rotation ticks, each row followed by its count of ticks:
The counts run from 0 to 259.
[ 36 -15  12   5  -3  19  -1  -8   7 -11 -13  13   2 -17  -2 -22  -4  23
  -7  25   2 -15  -1  15 -10  11  -1  -3   7  -2   3  -7   9  20  11 -19
  -4  -5  10 -18 -18  -7  -4   2  -1 -15   7   6  -4 -23 -13  -7 -13  -1
 -18   3  -1] | 178
[ 15 -16   9   2  -7  14   1 -10   5 -22 -13  15   0 -18  -8 -20   3  11
 -21   3 -16  -5  -9   9 -12   6  -2 -17  11 -14   3  -1  -9   7  16  -7
  -4 -16  27 -25   4 -11 -16   0 -10 -11  15   0  12   5  -9  15  21 -11
 -23  -3 -12] | 48
[ 19 -16 -13  23 -13 -18   4   3 -10 -23 -30   8   0   3  -8   1  13   0
   9 -11 -17 -16   3  19 -15  20  10 -10  16  -3  25  11 -14 -13  11 -19
   0   0   7 -21  -6  -9  -1   0 -22  -1  -3   3   6  -8   8  17  -2   1
  -8   0 -14] | 30
[ 23  -2  18  25   4  -2   1  -5   4 -17 -25   1   4 -14  -8 -31 -10  31
 -19   7   3  -6 -13   8  -8   5 -10 -12   8  -5  -3   7  -6  11  13 -27
   3   1   0 -24 -10  -4 -14   3  -1  -1  19  -1   1  -6 -13   7  13  -4
  -8  -6 -23] | 55
[  5 -16  17  23  -8 -13  -3   1   7 -27 -14   9  -1 -15  -2  -4  18   1
 -17  -4 -21  -5  15  22 -15  24   4  -9  23  -6  14   4 -11  -4  17 -17
   7  -9   7 -14  -6   4  -2  10 -23   0  -2  16 -12  10   6  10 -15 -15
   5  18  -8] | 36
[ 18  -9   2   9  -5  -2   2   2  12 -16 -28  18  -9   1  -8 -11  25  20
 -17  -8  -2 -21  -8  12 -16   9 -11 -21  13   5   2  18   1  -9  16 -22
   4 -11   6 -23   4   1 -10  -3 -24  -7  13  17   4  -4   7  26   3  -2
 -10   0  -7] | 165
[ 11   0   9  27   3 -22   3  -3  -8 -24 -20 -13  11  -5  -5 -10   4   8
  -1  11  -8 -14  -1  15 -11  20   4 -13  21  -4  19   1 -15   6  19 -36
   0  16  -7 -17 -23  -7 -13   7 -17  -2  -3  -7 -12  -7  -5  -5  -8   0
  -2  -1 -16] | 190
[ 31 -12 -10   7  -7  -2   2  -7  -9 -20 -22  -3   9  -7  -8 -15   2   5
   8  18 -11 -18 -14  18 -15  13   7 -11   8  -8  12   1  -8  12  11 -21
 -10   4  12 -20 -17 -18 -14   1  -6 -16   3 -17  14 -19 -11  -2   9   1
 -23  -9 -13] | 184
[ 13 -17   7  12  -3   7   2  -4   3 -19 -13  21   2 -16  -5 -32   7  17
 -29   0 -14   2  -5   6 -20  11  -3 -19   8 -16   0  -1 -12   6  14 -10
   2 -15  29 -17   2  -4 -19  11 -13  -6  12   6   4  10  -7  16   4 -15
 -18   6  -7] | 46
[ 19 -16  -4  13   2  -3   8   6  10 -15 -11  19  -1   2 -15 -18  21   7
   1   9 -14 -11  -2  17 -25  19  -7 -17   7  -9  28  -3   4  11  11 -31
 -11  -6   7  -7 -12   2 -16  -4 -29 -13  -2   9  11  -2   3   1 -16 -13
  -5   0   5] | 74
[ 22  -6   5  18   2  -3   5  -8   2 -23 -23 -11  22 -11  -2 -27  -2  15
 -11  13  -8  -7  -8  18 -12  19  19  -2  16 -16  -3  -8 -14  15  13 -12
 -10  -4  12 -14 -15 -14  -5  22  -2 -12 -10 -13   3 -16  -7  -9  -1  -8
 -18  -2 -12] | 18
[ 23 -13  14  21   2  -4  -2   6  -1 -20 -28   7   3 -22  -7  -8 -24  21
  -6   5   7 -13   9  19  -5  11 -10   1  16   6   3   6  -8   6   5 -17
   8  10 -16 -18 -14  -6   7  -2 -16  -4  15   1  -5 -18 -18  -3   9   3
 -17 -15 -22] | 223
[ 28 -14   2  11   1  20  18  -6  25 -14 -20   2  -9  -1  -5 -32  13  33
  -8   9  -7  -5 -10  11  -9   8   5  -6  12  -7   1  -1   5  11  10 -18
 -11 -18   7 -26  -8  -1  -6   7 -12 -15   5  10  12 -14   4   1  -5 -11
 -17  -8   4] | 11
[  8 -14  18  18   3 -12   3  16  24 -24  -7   7  -1  -8  -9  -7  13   8
  -8   6  -7 -11   8  25 -18  24  -9 -12  26  -5  12   1   3  13   9 -27
  -4  -2 -12  -3 -12   9  -3   3 -29 -15 -11   9   4  -2   4  -6 -10 -22
  -3   1  -8] | 235
[ 34 -18  -5   7  -5  23  12  -5  13 -14 -22   9  -3  -4  -6 -22   0  24
  -1  12  -7 -11  -5  11  -7   5  13  -2  11  -5   2  -7   2  11   9  -8
 -12 -14  15 -26  -8  -9  -2   4  -8 -17   3   4  13 -25  -2   4  -2  -3
 -28  -9   1] | 13
[ 10  -5  20  16  -7 -10 -12   3   1 -30 -22  13  -1 -10   0  -2   9  19
 -23  -7   4 -15   3  19 -13  14 -15 -16  19   6   7   6  -3  -3  25 -14
   9   0  -7 -16  -7   4  -2   2 -24   4   7  17 -27  -6   2  14  -4   1
 -11  12 -11] | 161
[ 27 -34   4   5   8  -4   1  12   5  -9 -12  14   1 -24  -3 -13   6  15
 -14   3  -6  -4  16  27 -17  33  -8   8  11  -9   0   6 -11   8   1 -14
  -2  -7   5   8 -10  -3   7  11 -22 -12   4   3   3 -11  -7  -6 -13 -11
 -21   7 -12] | 107
[ 16  -9  -2   8   3  -6  -4 -10  -5 -25 -33   3  13 -15 -13  -9  13   8
  -9  -5  -9 -18  -5  11  -3  16   9   0  10  -4   7  11 -21 -11  12 -14
  -4 -12  -2 -27  -2 -16  -3   7 -20   0  31  -6   6   1  -1   8  13  -3
 -20 -22   0] | 93
[ 30  -9  -9   9   1  -5   8  -8  -4 -13 -19  -3  11  -1  -8 -23   5  12
   3  15  -9 -14 -17  16 -17  15   4 -10   6 -12  12   0  -7  12   9 -26
 -11   1  14 -18 -16 -18 -18   3  -7 -14   3 -15  14 -18  -9  -1   3  -3
 -19  -9 -13] | 183
[  8 -13  15   8 -16  -5 -15   0  -6 -35 -17  11  -5 -14  -4   7   4  12
 -14  -7  -3 -21   4  20 -10   8 -11 -17  26   8  14   4  -3  -3  26  -5
   6   5  -7 -20  -6  -4   1  -6 -21   4   6   8 -17  -8   0  15  13   5
 -19  13 -20] | 159
[ 22 -12  12  11  -5  -7  -4   4  15 -22 -13   7  -4  -9 -12   7  10  -6
  10  14  -8 -28   4  29  -9  19  -5 -15  25   5  19  13  10   8   9 -30
  -2  -4 -10 -17 -13  -5  -3 -15 -14 -18   4   2  11 -14  -6  -1   1  -7
  -4  -1 -21] | 67
[ 28 -14  -3  21  -8   3   6  -3  18 -20 -26  18   7  -3 -12 -18  13   7
   3   1 -14 -12   3  19 -11  17  26   5  14  -9  10   6  -4   6   1 -11
  -4 -26  12 -18  -3 -11   4   4  -7 -11   6   7  26  -2   6   4  -3 -18
  -4  -5  -8] | 138
[ 33 -14  13  -1  -6  24   5 -15  20 -16 -10   9  -7 -16  -5 -15   6  19
  -7  26  -6 -17  -6  17  -3   9   0  -7  11  -2   6   0  11  19  13 -20
  -6 -13   9 -26 -13  -6  -6  -6   1 -16  16   7   7 -19  -9  -1  -1  -4
 -17   1  -7] | 176
[ 25 -11  14  24   6  -9  -2  10  -3 -15 -29   7   5 -20  -6 -11 -20  22
  -6   1  10 -15   9  16 -10  14 -13   2  12   3  -1   5  -9   8   4 -20
   6   6 -18  -9 -13  -1   5   3 -18  -4  13   2  -7 -17 -18  -3   1   0
 -15 -13 -22] | 224
[ 10 -10   8   3 -11  16  -5  -9   5 -39 -14   9  11  -7 -14 -11   6  13
  -3   4 -12 -11 -11  11 -12   2  13  -8  19  -8  17 -22  -1   9  21   6
 -18 -14   2 -27  -7  -8  -5   0 -19  -5   5  -3   5  -5  -5  -5  16 -12
 -30  -9   7] | 248
[  5  -7  13  11   5   6   4 -15   0 -33  -8   3   5  -7 -15 -21  13  16
 -10  11 -19  -3 -12   6 -11   8  -1 -15  14 -15  25 -16  -7   8  27 -19
 -16  -3   2 -27 -15  -2 -19   3 -29   3  14   0  -5   9  -1  -4   5  -9
 -16  -7  10] | 83
[ 17 -14  -1   6  -4  -3  -5 -13  -3 -26 -30   5  11 -17 -13  -3  11   4
  -4  -3  -6 -21  -1  17   1  15  12   0  14   3   6  10 -15 -10   8 -13
  -4 -12  -8 -26  -3 -18   5   2 -18  -2  35  -5   4  -4  -4   6  14   0
 -21 -22  -3] | 94
[ 16  -8  22   4   1   5  -8  -6  21 -17 -12  10   8 -19  -3 -17  20  15
 -30  13  -2 -17   3  22 -12  20  -3 -13  13  -1 -13   8   3  10   9 -15
   0 -19  13 -10  -3  -3  -8  15  -7 -20   7   8  -1  -7  -5   7 -10 -17
 -12   6  -1] | 171
[ 26  -8   1  19  -9   0   8 -14   2 -29 -23 -17   5  -4  -3 -12  -2  12
   9  11 -16  -9 -12  15  -5   9  19   0  26  -8  11  -5 -11   8  17 -16
  -8   1  -2 -30 -18 -17  -5   2  -3  -3  -1  -7   9 -14  -2  -3  13   0
 -17  -5 -22] | 21
[ 23 -13  13   9  -6  -2  -6   7  12 -21 -11  11  -5 -11  -8   7   8  -4
   9  16  -3 -28   7  28  -9  20  -4 -11  23   7  23   9  12   9   8 -29
   1  -2 -13 -16 -16  -3   1 -16 -14 -18   4   8   4 -17  -9  -5  -8  -4
  -3   1 -19] | 68
[ 23 -11   5  31  -7 -10  -4  -2 -12 -24 -32  -1  10  -7  -1  -7 -14  17
   2   4  -4 -13   6  17  -9  14  12   5  18   0  18  -4 -14   3  16 -15
   5   9  -6 -18 -25  -6   7  11 -10   4  -7   1 -18 -22  -3  -3 -14   7
 -10   3 -15] | 25
[ 11 -16 -11  13  -7   2   9  10  -2 -23 -24   2  -4   1  -8  -9  -5  19
  -1  -5  -6  -8  -6   8 -17  -1  -6 -23  19  -2   9  -6  -5  -1  14  -5
  -8   1   1 -23  -3  -2 -10   2 -34 -13  -7   0   6 -17   1  12  16  -1
 -36 -22  -4] | 121
[ 10 -16   7  16   2   4  -1   8   8 -22 -12  22  11  -6 -11 -24   4  19
 -10   1  -7  -4   1  13 -27  13   0 -10   9 -12  13 -19   3  15  13  -4
 -11 -10  11   0  -9   4  -6  13 -29 -10 -12   8  -2  -7  -2  -4 -16 -17
 -21   1  18] | 243
[ 11 -13   0  17  -2 -24  -8   1 -13 -31 -20   9  11  -8  -8 -15   7  17
 -12 -11  -7  -4  -9  16 -24  17  -6 -11  14 -11  12  -1 -18   3  23  -9
   0   7   8  -4  -8  -9 -11   9 -20   5  -2  -7  -4   3   0  12  13  -3
 -16  13 -24] | 154
[  3 -14  -2  13  -1 -13   3   1   0 -24 -19   9   4  -8 -10  -5  26  -8
 -11  -1 -20 -12  11  17 -16  25   5 -16  17  -8  18   8 -15 -10  10 -23
   2 -11  10 -15  -3  -4 -14   7 -33  -9   5   7   0   8   6  10 -13 -14
  -6  -4   9] | 200
